Each row has a name. Each piece below is followed by the name of the row it came from, unless a question asks for something else. Each question is about the rows just above it. Places in a row count from 0.

[ 79 112 156 122] -> q_694
[123 156 112  79] -> q_167
[155 123 112  79] -> q_558
[ 79 112 122 156] -> q_849
[ 79 123 156 112] is which row reordered? => q_167
Put [ 79 112 123 155] back in order: which row is it? => q_558
Which row holds these entries in another order? [ 79 112 156 123] => q_167
Which row holds these entries in another order? [123 112  79 155] => q_558
[112  79 123 156] is which row reordered? => q_167
Which row holds these entries in another order? [156 112  79 123] => q_167

[142  98 135  96 110  91  66 176 188  90 193] : q_588
[117 151  58 106 170 101 142 133 105  98 117] : q_849
[ 90 135 176 107 193  66 188 142 110  98  95] : q_694
Which row holds these entries in another order? [ 98 193 176 135 110 142  66  95 107  90 188] => q_694
Row and place of [91] in the named rows: => q_588, 5
Where in the named rows is [58]? => q_849, 2
Where in the named rows is [106]? => q_849, 3
[96] is at row and place => q_588, 3

[129 115 128 112 130 122 120 153 101 163 121 122 128 130 137 145 155 110] -> q_916
[112 122 130 130 122 120 128 129 101 122 155 130 115 128 163 129 145 153] -> q_588
[122 121 145 112 155 130 130 122 163 101 138 120 115 128 130 129 128 153] -> q_894
Put [145 155 110 129 115 128 112 130 122 120 153 101 163 121 122 128 130 137] back in order: which row is it? => q_916
Which row holds [112 122 130 130 122 120 128 129 101 122 155 130 115 128 163 129 145 153]? => q_588
Put [101 110 112 115 120 121 122 122 128 128 129 130 130 137 145 153 155 163] back in order: which row is it? => q_916
[110] is at row and place => q_916, 17
Which row holds these entries in another order? [153 122 121 145 112 155 130 130 122 163 101 138 120 115 128 130 129 128] => q_894
[138] is at row and place => q_894, 10

[191  60 152  97] : q_588
[191  60 153 119] : q_558
[119 190 153  60] : q_19
Which row holds these entries in another order? [191 119 153  60] => q_558
Which row holds these entries in another order? [ 97 152  60 191] => q_588
Put [ 60 119 153 191] back in order: which row is it? => q_558
[ 60 191  97 152] is which row reordered? => q_588
Where in the named rows is [152]? => q_588, 2

[128 129 130 124 126 130 129 129] -> q_167
[152 111 137 154  96 116 147 128] -> q_894
[110 158 127 156  86 129 136  91] -> q_588
[129 127 129 130 124 128 129 130] -> q_558
[129 198 128 104 156 153 127 122] -> q_857
[ 85 121 155 109 119 125 106 107] -> q_923
[152 111 137 142  96 116 147 141] -> q_849
[ 97 172 122 167  69 129 144  74] -> q_393
Which row holds these entries in another order? [129 130 127 128 130 129 124 129] => q_558
[126] is at row and place => q_167, 4
Row and place of [86] in the named rows: => q_588, 4
Where in the named rows is [110]? => q_588, 0
[141] is at row and place => q_849, 7
[130 129 127 129 130 124 128 129] is which row reordered? => q_558

[ 96 103  94 127 128 110 153 117 114  76 128 148 140 130]  q_916
[128 137 127 148 115 117 142 112 173 139 109 117 120  75]  q_857
[128 130 130 110 103 147 140 153  94 114 128 117 127  96]  q_894
Which row holds these entries in another order? [ 75 120 117 109 139 173 112 142 117 115 148 127 137 128] => q_857
[ 96 128 130 130 110 103 147 140 153  94 114 128 117 127] is which row reordered? => q_894
Row and place of [109] in the named rows: => q_857, 10
Row and place of [147] in the named rows: => q_894, 5
Row and place of [139] in the named rows: => q_857, 9
Which row holds these entries in another order? [ 96 127 117 128 114  94 153 140 147 103 110 130 130 128] => q_894
Row and place of [75] in the named rows: => q_857, 13

[ 97  98  89 124  72] = q_923
[124  89 129  97  98] = q_393
[112 124 130 131 128] = q_558
[ 73  71  53 132 128] = q_857
Put [ 72  89  97  98 124] back in order: which row is it? => q_923
[ 72 124  89  98  97] is which row reordered? => q_923
Where in the named rows is [131]? => q_558, 3
Put [124  97  72  89  98] back in order: which row is it? => q_923
[71] is at row and place => q_857, 1

[126 122 130 139 173 142 144 167 146 130 129 136 129 155 128]  q_923
[129 129 126 130 141 132 129 141 128 127 130 127 127 134 129]  q_588
[126 120 136 161 137 163 185 139 171 131 129 132 128 174 131]  q_694
Which row holds these entries in another order? [129 134 127 127 130 127 128 141 129 132 141 130 126 129 129] => q_588
[136 129 142 146 173 128 144 130 130 155 126 129 122 139 167] is which row reordered? => q_923

[120 145 151 119 150] = q_558
[139 119 145 151 119] = q_167
[124 137 187 149  71] = q_19
[150 119 145 151 119] = q_393
Where in the named rows is [71]? => q_19, 4
[150 120 151 145 119] is which row reordered? => q_558
Put [119 119 145 150 151] back in order: which row is it? => q_393

[122 133 113 121  87 153 134 121 149  82 123  89 136 119 142 140 165 102
 128 121 152 109 133 163 124 130 123 102  87 129 165 135 126 116 148 119
 122 158 140] : q_894
[132 140 129 154 106 150 139 127 128 125 146 127 180 114 138 137 120 108
 139  77 117 153 125 133 135 115 147  82 118 130 119 150 154 128 109  96
 159 153 112] : q_694
[125 128 125 123 125 123 126 128 130 122 122 123 121 130 126 126 139 130
 127 136 134 119 128 136 124 131 122 135 122 128 136 126 122 131 134 135
 122 129 133] : q_849
[131 130 127 133 114 149 135 126 135 116 138 117 144 119 136 136 128 115
 128 114 130 135 129 129 134 126 133 107 120 130 131 135 136 116 126 113
 133 139 127] : q_558
[122 126 126 120 135 108 121 129 125 130 114 132 108 137 121 121 138 139
 127 146 131 114 129 135 120 132 119 150 109 126 134 120 116 140 136 145
 119 121 132] : q_167
[131 130 127 133 114 149 135 126 135 116 138 117 144 119 136 136 128 115
 128 114 130  91 129 129 134 126 133 107 120 130 162 123 136 116 126 113
 133 139 127] : q_916
[133 165 109 128  97 132 142 161 140 110 148 108 163 112 109 134 168 131
 105 112 162 116 104 161 129 145 115 138 106 154 137 150 129 133 117 136
 125 149 151] : q_19
[119 133  89 121 133 102 129 128 122 123 140 122 119 109 136 123 102 126
 158 135 140 131 163 149 165 121  87 142 152 134 116 165 153  82 121 124
  87 113 148] : q_588
[122 126 126 120 135 108 121 129 125 130 114 132 108 137 121 121 138 139
 127 146 131 114 129 135 120 132 119 150 129 126 134 120 116 140 136 145
 119 121 132] : q_857
[131 130 127 133 114 149 135 126 135 116 138 117 144 119 136 136 128 115
 128 114 130  91 129 129 125 137 118 140 117 133 141 127 119 127 137 138
 115 131 141] : q_393
Put [102 124 130  89 109 116 134  82 165 122 153 128 113 121 123 133 119 148
 122 163 140 152 149 119 121 129 135 126  87 165 158 142 102 123 121 133
  87 140 136] back in order: which row is it? => q_894
asked: [131 130 127 133 114 149 135 126 135 116 138 117 144 119 136 136 128 115
 128 114 130  91 129 129 125 137 118 140 117 133 141 127 119 127 137 138
 115 131 141] => q_393
Which row holds these entries in another order? [149 120 131 135 133 130 133 127 123 127 138 116 130 117 107 130 126 128
 139 128 133 119 135 115 113 136 136  91 162 126 114 129 134 126 136 144
 129 114 116] => q_916

[124 126 128 124 133 127 126 124 126 129 128 124 123 124 127 128 130 128
 128 133 127 128 129 127 127 131 129 130 125 129 130 126 130 131 129 129
 128 124 128 129 126 131 126 132 128] : q_558
[125 124 124 124 121 127 149 131  92 124  80 195 173 153 142 110 116 133
 153 133 138 138 150 122 141 138 150 133 166 104 126 139 132 137 130 136
 106 134  90 105 153 111 141  91 127] : q_916
[128 124 127 128 129 125 128 128 117 130 128 120 129 122 118 128 123 130
 128 130 127 129 118 131 127 128 127 130 127 131 126 136 132 129 128 127
 128 125 125 136 133 124 125 136 135] : q_167
[129 131 128 136 124 127 130 131 128 129 130 131 135 129 131 126 128 122
 131 128 133 128 133 125 133 127 132 124 130 125 127 144 133 127 131 128
 128 121 128 126 135 128 125 126 125] : q_393
[124 127 122 136 141 124 104 150 142 126 150 105 138 133 149 131 138  80
 166 153 133 173  92 110  90 106 127  91 139 153 132 133 125 124 195 111
 138 134 141 137 130 153 121 124 117] : q_894
[129 128 130 124 124 128 127 131 132 132 131 127 124 130 129 129 132 132
 123 125 127 127 124 129 129 129 122 128 121 130 130 139 124 127 129 128
 127 131 133 129 126 125 131 131 130] : q_588
[135 131 128 136 124 127 130 131 128 129 130 131 135 129 131 126 128 122
 131 128 133 128 133 125 133 127 132 124 130 125 127 144 133 127 131 128
 128 132 131 125 130 125 130 124 130] : q_857
asked: [124 126 128 124 133 127 126 124 126 129 128 124 123 124 127 128 130 128
 128 133 127 128 129 127 127 131 129 130 125 129 130 126 130 131 129 129
 128 124 128 129 126 131 126 132 128] => q_558
Put [116 130 141 133 153 195 138 127 133 104 134 106 173 121 132 138 124 139
  91 153  90 127 133 124 131 125 124 124 122 142 105 137 138 153 111  92
 149 136  80 126 110 150 141 166 150] back in order: which row is it? => q_916
[128 133 128 128 131 133 133 125 127 129 126 135 127 131 129 131 126 131
 130 135 122 133 126 131 131 128 127 125 144 128 125 124 128 130 132 128
 136 124 127 125 128 121 130 128 129] is which row reordered? => q_393
asked: [125 124 124 124 121 127 149 131  92 124  80 195 173 153 142 110 116 133
 153 133 138 138 150 122 141 138 150 133 166 104 126 139 132 137 130 136
 106 134  90 105 153 111 141  91 127] => q_916

[127 133 202 173] = q_558
[127 172 202 133] = q_167
[142 127 172 114] = q_916
[173] is at row and place => q_558, 3
Which row holds these entries in another order? [114 172 127 142] => q_916
[114] is at row and place => q_916, 3
Which row holds these entries in another order? [127 172 114 142] => q_916
Where in the named rows is [142]? => q_916, 0
Which row holds these entries in another order? [114 142 127 172] => q_916
[127 133 173 202] is which row reordered? => q_558

[160 118 200 117] : q_857
[155 112 199 111] : q_894
[139 120 197 135] : q_19
[169 118 136 119] : q_167
[195 112 206 103] : q_393
[ 98 126 191 132] : q_849
Row and place of [135] in the named rows: => q_19, 3
Where in the named rows is [117]? => q_857, 3

[ 93 122  90 129 134  96 131 137 119 142 100 135 118 165 105 140 116 125
 144 119 136 123 147 132 133 162 128  97 152 128] = q_849
[114 136 120  96 102 134 133 137 131 123 136 124 124 149  87 147 130 101
 150 143 133 155 158 123 126 105 137 126  97 145] = q_855
[115 103 135 140 132 143 109 129 124 127 131 125 136 126 116 125 132 136
 108 121  95 139 153 103 127 129 125 141 114 107] = q_19
[116 125 140 129 103 114 129 103 141 115 127 107 132 136 136 121 131 124
 125 132 108 139 125 143 126 135 126 153 130 109] = q_894
[123 142 140 147 134  96 127 104 114 152 128 145 115 169 104 112 127 115
 135 124 150 104 128 126 136 130 150 116 113 121] = q_558
[130 171 126  82 123 115 115 144 110 135 134 131 112 137 129 148 128 143
 160 121 102 120 125  92 108 154 143 109 148 121] = q_923
[123 172 128 151 106  98 129 136 152 135 133 141  80 160 121  83 159 139
 104  97 122  97 110 133 133 167 113 127 157  93] = q_694
[137 150 183 135 106 132 119 145 137 124 146 101 146 124 142 119  82 133
  92 101 130 140 130 119  91  77 141 149 115 158] = q_167
[133  92 105 118 108  92 151 154 119 127 136 105 134 123 109  74 113  87
 135 136 105 134 164 118 126 123 135  68 122 150] = q_393
[103 147  99 163  90 113 151 115 130 118 143  93 124 144 110 129 141  88
 126 104 165 115 135 123 141 151 139  96 152 182] = q_588
[120 121 115 148 126 122 168  80 150 118 159 146 126 117 138 115 116 137
 119 137 150 123 118  99 152 140 132  96 103 145] = q_916
[123  87  69  92 105 122 109 105 135 134 118 133 126 108 127 150 123 134
 154 135 136 164  92 113  74 119 105 118 151 136] = q_857
asked: [115 103 135 140 132 143 109 129 124 127 131 125 136 126 116 125 132 136
 108 121  95 139 153 103 127 129 125 141 114 107] => q_19
[115 132 129 131 121 153 136 139 126 132 114 136 135 109 124 108 103  95
 103 125 127 125 116 107 141 143 140 129 127 125] is which row reordered? => q_19
Put [121 148 109 143 154 108  92 125 120 102 121 160 143 128 148 129 137 112
 131 134 135 110 144 115 115 123  82 126 171 130] back in order: which row is it? => q_923
[109 130 153 126 135 126 143 125 139 108 132 125 124 131 121 136 136 132
 107 127 115 141 103 129 114 103 129 140 125 116] is which row reordered? => q_894
Which row holds these entries in another order? [ 69  74  87  92  92 105 105 105 108 109 113 118 118 119 122 123 123 126
 127 133 134 134 135 135 136 136 150 151 154 164] => q_857
The row with [137 150 183 135 106 132 119 145 137 124 146 101 146 124 142 119  82 133
  92 101 130 140 130 119  91  77 141 149 115 158] is => q_167

[128 128 128 128 128 128]  q_558
[107 140 161  87 113 152]  q_916
[180 122 165  56 125 143]  q_588
[128 128 128 128 128 135]  q_393
[180 122 165  56 134 152]  q_923
[115 136 149 102 119 143]  q_857
[131  72  73 169 134 131]  q_694
[130  71 143 168 138 171]  q_855
Where in the named rows is [136]? => q_857, 1
Where in the named rows is [87]? => q_916, 3

[149 153  85 142 187 157 161 114 138 115 130  85 119 111 134  59 142 115
 147 158 125 115 110 100 117 105 133 128 153  88] = q_694
[114 137 113 128 161 128 117 121 126  99 151 106 140 160 118  90 138 109
 127 121 141 122 125 121 128 105 118 148 133 128] = q_855
[149 151  85 141 187 156 162 110 138 115 129  84 120 110 138  58 142 114
 118 160 124 115 109 100 117 106 134 128 152  88] = q_916
[124 150  89 133 192 144 136 114 132  92 150  82 135 151 122  50 145 102
 123 138 140 115 115 106 121  94 122 149 147 107] = q_849
[ 93 115 153 112 103  96  83 138 117 111 148 148 148 177 107 153 125 123
 138  89 142 133 145 150 137 149 115 150 112 166] = q_894
[ 93 114 155 111  99  97  84 138 118 113 147 149 147 173 109 160 125 125
 138  91 142 133 144 150 138 131 114 148 109 166] = q_558
[173 131 122 142 118 155 177 125 138 173  92 134  99  58 157 144 120 152
 119 164 104 131 117 116 123 148 150  92 138  95] = q_393
[127 115 150 125  93 118 123 137 126 146 118 153 125 118 131 171 119 141
 132 121 121 135 134 143 132 147 131 116 119 141] = q_167
[150 123 137 132 105 136 147 131 132 160 107 142 111  90 142 159 120 147
 125 141 115 132 128 128 127 146 139 105 127 120] = q_19
[160 116 147 132  86 140 154 134 135 179  91 160 103  69 149 183 115 157
 125 146 106 137 127 133 127 163 109  91 123 118] = q_857
[159 117 145 134  83 137 155 133 133 179  92 157 104  70 150 186 112 157
 125 147 106 138 127 133 127 162 146  91 123 119] = q_923
[143 120 141 129 101 128 139 134 131 155 110 148 117 101 139 165 120 144
 126 137 117 132 131 133 130 148 136 109 124 128] = q_588
The row with [143 120 141 129 101 128 139 134 131 155 110 148 117 101 139 165 120 144
 126 137 117 132 131 133 130 148 136 109 124 128] is => q_588
Row and place of [69] in the named rows: => q_857, 13
asked: [ 93 115 153 112 103  96  83 138 117 111 148 148 148 177 107 153 125 123
 138  89 142 133 145 150 137 149 115 150 112 166] => q_894
Row and place of [86] in the named rows: => q_857, 4

[145 115 134 145 107 119 142 137 133 109 144] : q_855
[128 197 126 105 155 153 127 124 149 114 175] : q_923
[129 153 129 120 138 137 127 125 134 122 142] : q_694
[128 128 128 128 128 128 128 128 128 128 128] : q_558
[144 145 109 133 119 145 142 107 137 134 116] : q_894
[134 130 132 124 115 117 129 124 145 123 122] : q_393
[142 144 119 134 137 144 107 133 145 109 116] : q_916
[139 128 135 118 117 116  95 117 117 107 112] : q_19
[129 127 128 129 127 128 129 129 128 127 129] : q_849
Put [107 109 115 119 133 134 137 142 144 145 145] back in order: which row is it? => q_855
Which row holds these entries in another order? [116 109 145 133 107 144 137 134 119 144 142] => q_916
Put [116 142 144 119 134 137 144 107 133 145 109] back in order: which row is it? => q_916
Which row holds these entries in another order? [116 134 137 107 142 145 119 133 109 145 144] => q_894

